(in the rows, 128 means zero)
Each path below is one point turned by a fixed rotation once a step. After each direction that follows a path, write how fast that rotation turns it, in degrees per step (0 if it stays still).
Each turn is a multiple of 5 degrees from 10 to 175, or 0.
Each row of a path follows its step; steps can be skipped.
Path 1:
step 0: [117 142 129 137 138 130 124 124 131 126 131 133 120 133 124 113 136 110
 140 122 137 131 143 120 136 120 136 131 119 135 141 129 141 104 130 122
 125 129 136 121 131 131 126 111 125 127 131 128 109 124 127 134 132 135
 134 118 136 130 131 131 119 124 122 132 119 129 134 129 123 130]
step 2: [126 130 130 134 141 124 139 126 126 122 136 123 123 127 124 116 129 132
 124 118 131 130 117 117 125 129 121 124 106 134 136 131 140 122 134 125
 123 129 151 118 128 141 148 128 125 120 133 125 131 122 130 118 134 141
 128 116 122 128 130 132 119 108 120 131 139 121 125 136 124 128]
step 3: [127 142 122 129 121 115 125 138 130 146 118 130 127 135 116 114 124 134
 136 140 135 136 128 125 129 122 126 138 120 115 141 129 130 109 132 124
 122 126 131 120 135 131 130 111 125 121 130 128 129 126 130 137 125 136
 127 115 132 125 115 140 111 113 127 129 127 122 135 135 120 128]
step 5: [136 134 131 138 136 125 130 128 115 126 129 134 114 136 112 128 132 115
 132 120 135 144 130 124 131 138 131 122 114 124 124 134 132 118 131 120
 131 130 138 108 124 133 137 116 122 124 124 129 129 119 129 115 131 118
 138 129 124 122 122 132 109 130 128 125 130 109 129 131 116 129]
step 6: [123 138 124 130 150 117 111 128 132 134 124 130 123 136 113 118 120 125
 145 125 118 127 124 120 126 127 118 127 112 127 130 120 132 127 132 123
 125 123 134 105 128 130 135 126 129 119 134 130 137 116 136 138 124 133
 125 114 122 130 121 125 120 125 130 138 125 141 140 132 122 122]
step 8: [129 119 120 145 133 139 135 126 139 145 132 129 115 144 133 123 132 119
 126 119 137 141 130 118 125 132 122 120 131 120 132 120 132 114 127 130
 121 122 132 108 129 146 140 123 135 123 124 135 127 126 130 131 126 126
 130 117 126 128 124 127 111 118 132 126 121 122 143 135 123 132]
step 10: [127 144 127 134 132 124 134 120 117 126 136 126 120 124 123 111 119 130
 129 130 123 135 123 132 118 129 115 119 123 122 125 120 131 117 118 116
 127 126 135 111 110 132 130 119 123 131 137 128 131 116 130 127 127 132
 130 118 131 136 124 136 115 118 115 129 110 117 137 131 140 139]
step 12: [134 137 117 137 137 126 125 124 129 139 134 114 123 125 115 134 130 116
 137 114 131 140 134 118 134 130 116 120 118 121 106 136 131 123 139 134
 124 133 133 126 129 134 134 127 127 122 137 126 121 115 126 127 141 138
 116 130 137 130 128 126 112 117 132 130 113 131 139 123 129 133]
step 14: [132 140 125 129 133 120 132 131 136 148 124 125 118 134 119 120 123 117
 131 130 124 122 120 123 130 124 115 126 120 119 127 124 135 110 123 130
 116 121 129 124 125 137 140 136 134 127 122 122 129 120 123 132 142 121
 135 122 134 115 120 133 120 115 117 145 119 134 117 137 138 133]
step 15: [134 120 111 136 138 126 140 127 123 133 121 121 114 122 131 113 133 131
 132 138 137 129 132 114 126 138 118 126 118 132 119 134 134 120 122 115
 125 137 133 117 123 133 131 119 131 118 138 117 101 124 131 134 132 135
 124 117 139 118 131 128 114 121 127 130 120 122 131 125 129 126]
step 19: [127 141 121 132 128 122 142 123 135 147 122 117 126 140 133 124 133 129
 138 121 136 130 136 126 118 126 132 136 114 128 132 126 131 117 136 136
 122 125 137 121 134 130 145 129 114 122 141 129 130 131 132 138 141 134
 130 110 130 120 127 137 108 128 130 135 123 122 130 131 125 120]
Directions:
[128 130 129 126 126 127 129 127 125 131 128 125 130 125 125 128 130 127
 126 127 129 129 128 134 127 130 126 132 128 126 129 128 127 127 131 131
 129 127 132 127 128 126 129 128 124 129 128 128 131 129 128 127 127 132
 126 130 129 130 130 130 126 125 131 127 130 128 128 127 129 132] => 45
[129 126 129 127 132 124 125 129 129 126 129 128 134 130 129 130 127 126
 125 131 128 127 127 129 128 131 124 130 128 131 129 126 128 128 126 129
 128 126 129 127 128 130 129 129 129 129 131 129 123 127 126 129 126 129
 129 127 126 127 131 125 130 128 129 128 131 130 128 130 125 129] => 155
[127 128 127 128 127 132 126 128 129 125 129 126 126 130 124 124 123 128
 128 127 129 127 127 128 132 127 129 131 128 126 132 129 131 130 128 128
 129 129 129 130 125 126 131 124 127 128 127 132 127 127 126 125 126 127
 126 126 126 128 127 126 127 126 128 124 130 130 129 129 125 129] => 10
[126 129 127 127 122 127 126 124 132 132 128 129 129 129 125 128 128 128
 130 130 128 127 129 129 127 127 127 129 129 130 129 125 129 128 128 128
 130 127 129 127 132 131 127 132 127 128 125 130 129 126 128 130 127 125
 130 125 126 127 125 126 126 130 132 128 129 131 129 127 129 125] => 140
[129 130 126 131 131 130 129 125 127 125 124 126 128 129 128 130 129 129
 127 127 126 130 128 128 126 129 128 128 131 126 127 130 129 127 126 127
 128 125 128 129 127 124 130 131 127 132 126 126 131 128 126 130 127 129
 131 126 125 130 125 128 129 129 131 126 126 129 133 130 125 128] => 25
